In the rows, zero is written as 128.
Each path is a new rotation, seen through one point. The rows after it are directions, each followed by how far the rotation turns it, in degrees a step (0 if it stays put).
Each turn is a multiple of 5 degrees from 10 to 175, or 0.
Each row of a path follows its step; steps can be skipped.

step 8: [134 126 128 124 136 128 127 136 126 122 123 125 130 126 124 123 135 125
 130 126 133 124 132 138 134 128 129 136 128 132 125 133 131 128 132 118
 147 131 139 131 124 132 128 123 128 130 119 133 128 133 130 124 126 120
 120 128 130 132 116 129 126 131 130 132]
step 11: [133 140 125 127 133 125 130 130 138 133 120 126 126 127 129 135 122 135
 126 130 143 124 144 121 129 136 134 136 134 121 124 122 128 132 124 128
 129 132 128 130 127 139 125 129 127 127 126 133 121 133 120 131 128 127
 125 126 128 122 130 128 131 130 133 125]
step 13: [126 125 130 125 130 125 125 127 126 123 133 121 133 130 124 135 126 123
 133 129 134 123 119 134 133 128 128 128 128 122 116 126 137 128 125 124
 133 127 138 134 132 120 125 131 113 121 127 130 132 125 134 132 140 121
 118 124 121 134 123 130 123 122 129 125]
step 14: [129 130 138 131 127 133 120 120 124 123 123 131 122 123 133 126 123 123
 132 134 126 125 125 134 129 130 133 140 128 136 115 123 123 133 121 128
 130 136 131 133 127 130 121 121 128 120 131 129 129 126 134 126 134 124
 120 132 134 121 129 134 132 124 139 129]
step 15: [124 124 120 133 131 132 124 127 121 121 126 130 124 125 123 131 130 126
 136 124 127 130 119 132 123 131 128 140 132 131 138 129 131 141 132 129
 124 131 131 121 135 132 130 129 132 120 122 119 135 123 126 130 126 128
 122 138 141 120 129 132 133 134 129 126]
step 17: [127 131 139 126 122 119 122 126 133 123 129 129 140 121 127 132 126 127
 134 135 137 133 134 127 133 127 130 124 125 131 126 129 122 131 124 137
 125 120 125 120 133 137 126 122 126 134 132 127 135 135 131 127 129 126
 136 126 124 121 134 126 135 138 135 122]
step 22: [133 137 133 121 124 134 128 124 137 129 132 133 130 126 122 130 126 123
 130 132 122 127 136 131 126 128 117 120 129 129 124 127 125 138 125 121
 123 132 124 117 129 129 129 127 135 123 130 132 123 137 133 135 128 124
 129 138 134 130 133 126 144 129 130 120]
[129 129 128 126 130 126 129 128 133 127 127 127 129 129 128 128 125 130
 128 127 129 130 129 128 129 129 128 126 126 128 128 131 129 129 125 127
 128 127 127 126 128 128 127 127 128 126 128 126 130 128 126 127 128 131
 129 131 129 128 127 129 128 126 127 128] => 70

step 5: [125 120 126 133 129 128 130 127 133 123 133 124 124 130 134 114 139 130
 128 129 141 130 142 126 123 123 127 129 123 123 121 137 134 120 134 127
 124 126 132 131 128 119 125 128 136 129 129 133 128 121 122 128 133 135
 124 127 133 121 132 121 121 128 127 126]
step 6: [117 125 135 133 136 134 135 124 126 114 129 116 134 127 132 117 130 130
 121 137 128 121 129 128 130 135 130 133 127 125 121 135 129 130 130 122
 122 128 123 125 126 124 122 128 129 124 135 132 134 127 132 129 124 122
 128 126 130 119 129 134 129 122 137 131]
step 7: [123 120 129 135 118 133 124 121 127 129 140 121 134 120 130 128 119 130
 125 128 131 129 122 127 127 131 125 132 124 132 132 138 136 128 128 127
 125 129 129 132 118 121 120 120 122 123 138 126 126 128 118 119 130 127
 128 122 132 120 131 125 123 120 124 129]
step 13: [132 136 133 127 127 135 133 124 121 122 133 126 122 132 126 128 133 133
 133 133 131 118 122 130 120 121 122 130 116 124 129 128 133 127 123 116
 124 125 127 125 130 130 128 126 123 128 133 126 142 124 125 121 126 120
 123 117 128 126 134 126 128 124 118 128]
step 15: [129 110 135 126 129 128 132 125 127 130 122 122 130 135 125 129 135 136
 130 135 131 124 136 132 121 127 135 119 131 118 129 137 131 129 129 123
 121 127 128 119 130 121 125 119 128 136 128 135 132 124 124 123 126 130
 125 120 120 124 132 132 124 134 129 129]
step 22: [127 122 131 128 119 134 123 119 129 132 124 126 121 131 130 124 134 135
 126 131 137 122 127 134 123 124 125 130 120 125 123 136 126 130 127 125
 131 138 130 144 126 132 115 134 133 126 131 139 130 119 129 119 132 125
 130 123 129 122 130 128 126 126 130 128]
step 23: [127 130 134 136 129 135 127 126 122 118 130 120 121 124 130 122 137 128
 135 125 136 119 132 138 130 128 126 124 126 130 123 123 135 123 130 130
 130 128 136 128 118 128 124 125 123 130 134 134 138 128 136 120 132 128
 129 127 137 124 131 135 128 125 124 139]
[128 130 127 127 125 127 128 129 131 128 129 129 125 127 128 128 129 131
 127 126 128 127 129 125 128 126 128 128 126 128 129 130 129 128 129 130
 128 127 127 128 126 130 129 130 128 125 128 128 129 125 129 129 128 127
 129 127 128 128 129 125 127 128 129 128] => 125

step 0: [136 127 140 118 123 124 132 138 135 130 129 128 118 138 123 129 133 133
 126 131 126 128 130 133 127 130 132 126 130 131 133 135 139 121 126 123
 130 126 133 123 121 141 134 128 133 125 120 132 130 125 127 128 128 135
 130 127 121 129 132 134 136 123 124 137]
step 1: [135 116 129 138 131 132 130 125 127 128 126 128 139 130 115 132 127 121
 122 120 125 126 124 115 119 133 125 134 130 129 132 131 134 122 129 130
 122 127 131 130 129 125 125 129 135 135 133 126 132 129 129 120 131 131
 130 125 123 126 139 127 130 136 118 131]
step 4: [127 138 138 134 121 128 139 129 122 138 128 125 128 121 124 133 129 139
 129 129 127 129 132 132 133 127 118 126 129 132 133 133 127 121 132 122
 130 122 132 125 135 134 130 126 133 134 131 123 135 133 132 134 124 131
 134 122 139 129 129 122 119 124 123 134]
step 7: [129 133 123 125 121 132 127 129 124 128 121 129 122 133 138 129 130 126
 127 131 125 127 130 118 122 124 127 134 139 127 129 127 132 123 136 130
 128 129 131 127 126 133 123 126 129 139 123 136 134 126 118 126 112 118
 121 132 131 133 132 131 120 134 128 119]
step 10: [115 125 114 126 127 132 127 130 130 125 137 132 123 137 127 128 135 125
 127 134 129 127 126 129 131 128 124 125 129 138 129 126 128 134 134 125
 131 127 149 132 134 124 128 125 130 123 136 127 126 127 130 129 127 128
 129 133 124 128 131 116 120 124 129 132]
step 20: [123 121 121 140 132 130 125 123 134 119 132 128 126 128 126 124 128 131
 119 119 125 122 129 131 132 129 119 133 141 127 126 125 125 125 127 135
 119 125 126 120 129 130 129 138 128 125 126 129 129 142 132 126 125 117
 123 129 129 131 129 139 130 123 132 125]
step 21: [130 128 124 137 136 129 134 137 125 124 131 134 132 122 138 124 126 128
 132 137 127 127 129 136 118 125 130 131 119 120 122 127 118 125 126 127
 128 113 122 125 132 130 126 115 123 134 126 131 128 133 131 134 128 125
 129 134 129 130 130 128 123 125 129 137]
[130 129 126 128 124 127 127 128 130 131 126 125 129 129 128 130 128 130
 127 129 129 128 129 127 130 126 127 130 127 130 129 126 129 125 131 128
 128 129 127 127 126 130 130 129 127 128 129 127 128 128 127 128 129 128
 129 127 128 127 128 131 128 127 126 129] => 95
[131 129 129 129 126 130 131 127 128 129 129 127 129 127 128 127 131 129
 128 128 129 126 126 128 129 129 130 128 126 128 128 130 126 130 125 128
 128 126 130 128 127 129 128 127 130 129 128 128 127 130 127 128 126 127
 127 130 128 126 128 128 131 126 127 130] => 85

step 6: [135 123 136 123 116 135 130 131 135 128 126 128 131 127 130 123 128 129
 140 128 134 124 123 115 132 123 123 132 121 129 128 127 129 124 127 113
 130 125 121 130 119 130 125 123 128 131 130 124 130 127 118 129 119 126
 117 127 128 133 126 131 124 129 136 132]
step 7: [136 125 133 123 118 120 133 131 124 131 122 120 131 130 121 129 124 121
 134 122 127 128 124 121 126 126 132 131 127 134 128 133 132 128 126 106
 128 131 122 128 123 125 127 133 122 125 134 121 129 133 125 130 123 130
 129 124 128 135 122 127 123 124 138 131]
step 10: [128 127 126 130 119 135 134 136 130 122 125 128 121 127 129 132 135 125
 126 123 118 142 122 121 131 124 117 119 123 125 125 125 131 122 129 116
 131 121 128 133 131 129 125 130 122 138 130 126 136 132 126 131 125 135
 125 123 131 130 122 135 127 130 128 125]
step 11: [125 118 136 126 122 134 135 139 128 123 127 117 129 124 133 133 133 125
 127 118 124 134 128 127 126 125 125 137 128 135 122 126 134 130 123 120
 136 126 126 133 134 128 124 127 118 134 130 130 135 132 120 128 127 130
 122 120 130 132 122 126 128 135 119 132]
step 12: [127 120 132 122 127 132 130 141 136 124 125 120 129 125 128 133 127 119
 133 124 134 130 121 126 127 131 125 131 120 127 126 134 131 124 126 129
 131 116 119 132 127 133 128 132 122 125 126 128 135 132 119 135 121 128
 121 111 130 129 125 133 128 134 133 128]
step 16: [132 123 126 132 120 123 131 131 131 128 119 133 123 132 134 136 127 127
 132 129 129 127 127 114 135 126 121 131 120 132 127 133 128 121 131 115
 123 122 126 128 131 135 125 121 121 132 131 127 125 137 123 124 127 138
 130 122 133 134 131 132 125 141 124 128]
step 21: [127 124 137 134 121 125 137 123 133 130 118 124 132 124 135 128 123 129
 126 127 123 130 128 120 120 120 128 129 126 137 127 125 135 128 125 125
 137 130 122 133 131 126 129 127 121 127 113 129 123 133 116 129 123 129
 127 118 135 125 128 134 126 134 133 129]
[127 128 126 128 130 128 128 129 129 128 128 130 129 127 127 128 129 129
 128 129 129 125 127 126 129 126 126 129 127 128 127 128 125 126 131 130
 126 125 128 128 128 127 126 128 128 128 129 129 127 128 128 127 125 126
 129 125 128 128 129 127 128 130 129 129] => 100

step 0: [125 128 134 125 125 136 131 133 124 141 120 123 138 126 134 125 134 113
 133 130 135 129 129 130 130 130 132 133 119 135 129 127 125 134 126 131
 130 135 125 128 133 125 127 127 128 127 116 139 135 129 126 127 128 140
 132 129 131 122 129 131 125 121 140 119]
step 2: [126 129 116 127 124 128 127 126 137 132 121 127 134 134 122 141 130 137
 137 119 128 133 115 130 133 124 124 126 129 132 125 129 126 122 130 121
 125 122 126 126 122 131 137 124 129 122 127 133 128 130 121 131 127 117
 128 133 131 130 112 127 136 127 121 130]
step 6: [137 139 128 130 127 126 126 128 127 130 122 119 125 133 126 129 129 117
 126 131 117 122 123 132 128 125 128 125 128 137 128 128 126 125 136 121
 119 125 114 130 128 116 126 123 132 119 130 123 127 127 116 131 138 136
 127 126 135 128 132 119 126 127 127 127]
step 12: [127 125 130 132 137 126 123 130 133 131 131 127 129 132 122 129 127 128
 126 130 117 131 125 130 132 128 129 122 115 135 119 131 129 129 130 132
 133 115 119 121 139 127 120 127 129 131 120 128 125 131 139 141 128 128
 134 123 131 128 133 133 129 119 141 128]
step 18: [133 127 136 130 119 132 118 116 133 129 124 126 135 133 131 133 128 137
 133 123 130 129 124 125 121 113 125 127 128 129 127 127 131 134 126 128
 122 131 120 126 128 125 125 127 118 123 111 124 125 127 122 132 120 132
 128 132 139 126 130 123 120 130 133 123]
step 22: [126 133 135 123 130 134 128 122 131 128 122 128 134 127 128 136 128 126
 127 132 121 127 125 126 126 121 124 127 129 130 119 137 139 119 128 132
 128 131 125 128 122 127 123 129 121 131 138 118 122 135 125 120 127 143
 122 121 120 123 115 132 130 128 123 130]
step 23: [121 130 127 125 131 140 127 132 126 139 138 132 127 122 127 133 130 124
 123 135 138 131 126 130 127 122 126 127 137 132 126 122 122 134 127 127
 137 134 131 134 132 125 134 127 134 119 123 128 136 137 139 122 126 124
 130 123 130 120 139 133 133 131 135 130]
[130 127 127 130 129 126 127 128 130 128 128 129 130 127 128 127 127 125
 127 130 128 129 127 129 129 125 126 130 127 127 130 129 128 125 128 129
 128 131 128 128 127 127 128 126 127 126 127 128 125 126 127 126 128 126
 126 128 130 130 127 128 128 128 127 127] => 95
[129 129 129 126 130 128 129 128 130 130 129 128 129 126 128 129 126 130
 127 126 127 128 129 129 128 127 129 130 131 125 129 129 126 126 128 128
 127 128 129 128 127 130 129 128 129 128 128 125 129 126 130 127 130 128
 130 129 123 127 127 129 128 128 127 128] => 120
[129 127 128 129 128 127 127 128 127 129 129 129 125 124 127 128 129 127
 127 127 129 129 128 132 127 125 127 127 129 129 129 129 126 129 126 127
 129 126 128 128 129 129 127 129 127 131 125 130 127 128 130 128 129 128
 126 128 129 126 127 127 128 128 129 130] => 160
[129 130 128 126 129 127 129 130 130 127 128 126 130 130 129 129 128 127
 127 125 127 130 128 126 129 128 129 127 129 129 128 128 127 129 127 125
 129 128 127 128 131 128 128 129 129 127 124 128 129 127 129 126 130 127
 128 126 130 128 129 128 126 128 127 127] => 120
[129 127 128 128 129 126 130 129 124 128 128 129 130 128 127 127 129 127
 127 126 128 130 126 128 129 129 130 126 129 125 127 129 130 128 129 129
 128 128 128 130 126 129 127 129 126 128 128 126 130 131 129 128 127 129
 125 127 127 129 128 128 128 129 126 126] => 120
[127 129 130 128 131 127 128 128 127 128 127 126 130 126 126 130 129 125
 127 130 127 127 128 127 129 127 127 125 128 130 130 126 126 128 128 128
 126 130 130 130 127 127 129 129 130 128 127 130 128 130 128 129 130 129
 126 129 126 130 128 130 129 128 129 128] => 110

step 0: [137 127 128 136 133 136 133 126 123 137 126 138 139 125 137 127 123 126
 127 140 132 124 131 118 133 129 127 128 124 126 128 125 125 126 122 121
 131 131 135 130 131 132 136 130 130 128 122 130 128 126 133 134 127 124
 123 124 129 125 124 131 125 128 124 129]
step 6: [123 126 145 128 128 137 128 127 126 128 125 123 136 120 131 124 127 128
 124 133 127 129 129 123 127 126 138 122 131 125 130 130 136 124 131 131
 127 135 125 126 130 127 127 129 120 133 123 128 127 139 129 137 130 125
 124 127 130 130 136 120 130 122 126 125]
step 10: [122 124 133 125 130 135 129 127 124 141 121 130 135 129 132 133 124 123
 122 132 130 124 116 128 128 127 134 124 136 129 132 128 128 123 131 128
 127 133 125 126 129 133 127 130 128 126 131 135 126 127 125 124 129 115
 133 140 129 119 130 129 132 130 124 124]
step 15: [128 125 138 129 134 118 128 134 117 137 136 127 130 134 133 131 123 127
 129 128 125 143 128 129 128 124 131 124 125 127 120 127 134 127 131 135
 123 130 120 128 128 129 130 129 123 123 127 130 130 123 128 131 125 124
 128 124 128 135 127 121 128 137 121 125]
step 18: [134 125 129 132 131 130 124 132 117 138 128 136 133 127 142 121 129 132
 126 141 130 132 137 126 129 129 129 126 132 128 131 126 127 122 129 129
 126 125 123 129 128 130 127 122 124 140 135 121 128 127 135 129 126 125
 126 127 131 134 128 130 127 130 123 132]
step 19: [125 130 136 129 134 130 125 123 122 134 128 128 120 137 136 135 127 120
 127 138 130 130 134 128 142 126 129 128 133 133 129 123 124 129 133 122
 130 131 129 124 136 131 124 133 123 129 127 132 137 125 132 137 125 131
 131 126 132 131 123 127 128 125 120 129]
step 20: [129 127 137 127 127 126 130 125 128 132 117 124 122 124 132 136 126 129
 130 136 122 135 127 127 139 135 128 126 128 130 128 127 133 125 133 128
 132 124 129 114 130 127 131 134 134 137 134 122 127 127 129 129 125 121
 138 128 130 131 131 133 130 136 131 129]
[128 129 130 126 130 127 131 131 128 129 129 129 127 128 127 127 131 129
 126 128 128 129 127 129 130 129 128 130 128 129 128 126 129 129 126 129
 130 127 128 128 128 127 127 128 126 125 127 127 126 127 128 128 129 127
 128 131 128 125 128 127 129 131 129 128] => 60
[126 127 129 127 129 127 126 129 128 129 128 127 128 130 131 128 128 129
 126 127 127 128 128 130 129 128 128 129 131 129 127 131 129 129 128 129
 128 129 128 126 128 130 127 126 127 129 129 128 127 129 129 128 127 128
 126 128 128 126 127 128 131 124 126 125] => 85

step 3: [133 126 126 125 139 126 129 117 125 135 127 119 138 130 118 116 128 120
 120 135 117 121 131 124 131 124 121 122 127 125 124 117 130 122 135 118
 130 136 127 130 120 130 129 120 132 125 129 131 129 127 128 133 131 125
 129 124 127 129 123 116 130 128 131 135]
step 4: [125 125 125 135 125 120 120 137 128 123 130 126 131 137 131 124 118 130
 131 137 129 120 124 117 136 128 123 125 123 129 129 115 132 124 132 120
 117 128 130 123 117 125 130 127 124 127 138 129 129 138 130 131 121 119
 126 125 131 129 120 135 126 132 124 139]
step 9: [139 133 132 128 130 129 130 129 134 126 119 127 120 120 130 125 128 127
 123 131 125 122 121 119 132 130 128 127 117 120 128 132 131 132 135 127
 133 143 123 133 121 135 131 133 130 130 127 125 136 130 124 128 128 131
 129 124 126 132 127 122 144 127 119 143]
step 14: [129 120 116 116 136 128 132 133 135 128 120 126 135 134 128 114 128 130
 119 134 119 119 133 119 132 125 137 131 122 134 135 123 131 124 134 124
 125 133 131 127 124 128 122 116 128 130 121 135 133 134 126 129 131 125
 129 132 127 125 124 132 126 123 130 128]
step 15: [133 123 124 127 132 125 133 134 131 119 134 118 130 123 126 126 113 122
 127 137 125 128 127 117 123 133 126 120 130 130 126 124 122 128 140 125
 122 133 127 130 110 130 133 124 129 131 131 124 127 134 130 137 125 128
 125 127 136 117 130 129 138 134 129 130]
step 16: [131 133 117 124 136 121 128 133 128 124 129 123 127 122 134 130 126 137
 120 128 133 122 133 121 129 137 124 124 121 129 135 123 128 125 127 125
 130 125 125 123 114 126 134 119 130 131 138 134 133 119 125 121 135 125
 127 133 133 134 118 138 130 119 133 134]
step 17: [131 116 128 140 140 130 129 128 134 130 127 121 131 121 126 132 127 132
 129 121 135 127 125 134 132 133 123 120 133 121 143 132 120 122 138 124
 135 121 126 128 115 122 125 127 131 126 128 129 132 136 126 132 129 122
 129 124 133 127 124 130 134 131 122 133]
[127 129 125 128 128 127 130 128 126 127 127 128 128 131 127 128 128 131
 128 129 126 130 128 128 129 125 129 130 129 130 129 127 129 129 127 127
 129 127 130 127 128 126 128 128 129 128 129 125 130 127 126 126 130 130
 128 129 128 129 126 129 129 129 127 128] => 175
[126 128 129 126 128 128 130 126 129 127 129 128 131 131 126 128 129 128
 127 127 127 130 129 129 129 131 128 126 127 127 132 130 127 127 127 131
 127 128 130 128 130 128 128 128 127 129 128 129 128 128 127 129 127 127
 129 127 128 130 128 126 129 129 127 128] => 65
[127 129 128 126 128 128 127 127 129 126 127 130 126 127 126 129 131 129
 128 129 129 127 129 127 130 127 129 128 129 128 130 127 128 127 127 129
 129 131 125 129 126 127 128 126 129 128 126 128 127 129 126 129 127 127
 127 126 127 129 128 129 127 125 127 125] => 155

step 6: [118 134 124 123 129 126 127 127 120 118 128 138 125 122 135 120 127 120
 140 120 131 127 134 123 129 124 145 120 122 123 123 131 133 121 119 131
 129 133 123 133 136 125 125 132 128 131 127 131 130 127 125 132 129 131
 124 132 129 124 123 123 121 126 129 124]
step 7: [116 130 119 130 127 130 136 136 123 131 128 125 124 127 133 125 133 136
 133 127 122 133 132 137 135 131 133 125 124 121 123 127 125 129 119 134
 142 136 127 131 133 122 134 129 124 127 124 135 130 130 136 126 136 140
 129 132 133 124 126 135 122 126 122 132]
step 10: [127 131 123 128 131 128 134 127 123 131 120 138 129 127 128 139 133 132
 133 120 120 127 115 126 128 136 125 123 129 120 121 131 133 121 125 145
 129 128 130 129 129 126 116 123 130 128 129 126 131 123 132 121 131 123
 129 124 132 123 122 128 119 121 130 127]
step 11: [118 138 124 128 126 127 122 129 125 119 130 131 128 131 130 128 137 128
 135 121 124 130 126 133 128 131 124 117 135 130 118 133 124 117 125 126
 137 136 122 137 131 127 116 132 123 130 129 134 127 117 120 127 125 129
 125 120 131 129 131 124 127 122 135 126]
step 16: [122 133 121 134 126 134 128 129 122 127 139 134 122 132 130 130 142 122
 122 127 119 128 127 127 128 129 131 126 128 125 129 129 135 112 135 133
 135 127 128 132 134 126 118 130 127 127 131 125 130 132 135 121 132 126
 124 125 132 128 129 129 134 120 142 125]
step 20: [113 129 118 131 131 134 129 124 125 135 124 124 120 127 134 124 137 132
 136 120 121 133 126 124 136 131 136 122 118 120 119 125 125 124 125 122
 133 127 122 127 134 124 132 125 126 129 126 132 131 137 133 127 124 128
 133 131 136 120 125 133 125 135 127 132]
step 23: [126 127 125 125 130 123 128 132 126 133 127 141 127 129 135 135 138 136
 139 125 126 127 133 130 130 129 127 127 123 128 126 133 132 118 125 142
 132 120 127 129 136 131 121 130 134 125 123 130 142 128 125 124 134 121
 130 118 127 120 120 130 124 127 134 128]
[127 129 129 128 125 127 129 128 126 130 129 130 127 128 126 128 129 128
 130 130 125 129 129 124 126 126 130 129 128 127 129 128 128 129 129 126
 127 127 130 127 128 127 128 126 127 128 131 129 130 126 128 129 129 129
 128 130 126 129 126 127 128 127 129 127] => 110
[129 129 129 127 131 128 128 129 128 127 130 131 128 127 129 128 129 128
 126 128 127 129 128 128 127 125 130 125 130 131 128 130 129 128 129 126
 128 129 129 126 130 129 126 130 128 129 129 128 128 128 127 128 129 124
 127 129 130 129 128 130 129 125 128 130] => 140
[129 127 128 128 128 130 129 126 128 129 131 127 127 128 129 127 130 129
 124 127 128 128 129 126 129 129 128 127 128 129 127 127 125 127 129 125
 130 125 128 129 127 127 129 130 127 128 130 129 126 127 132 127 128 129
 130 128 127 128 129 128 129 128 129 129] => 85
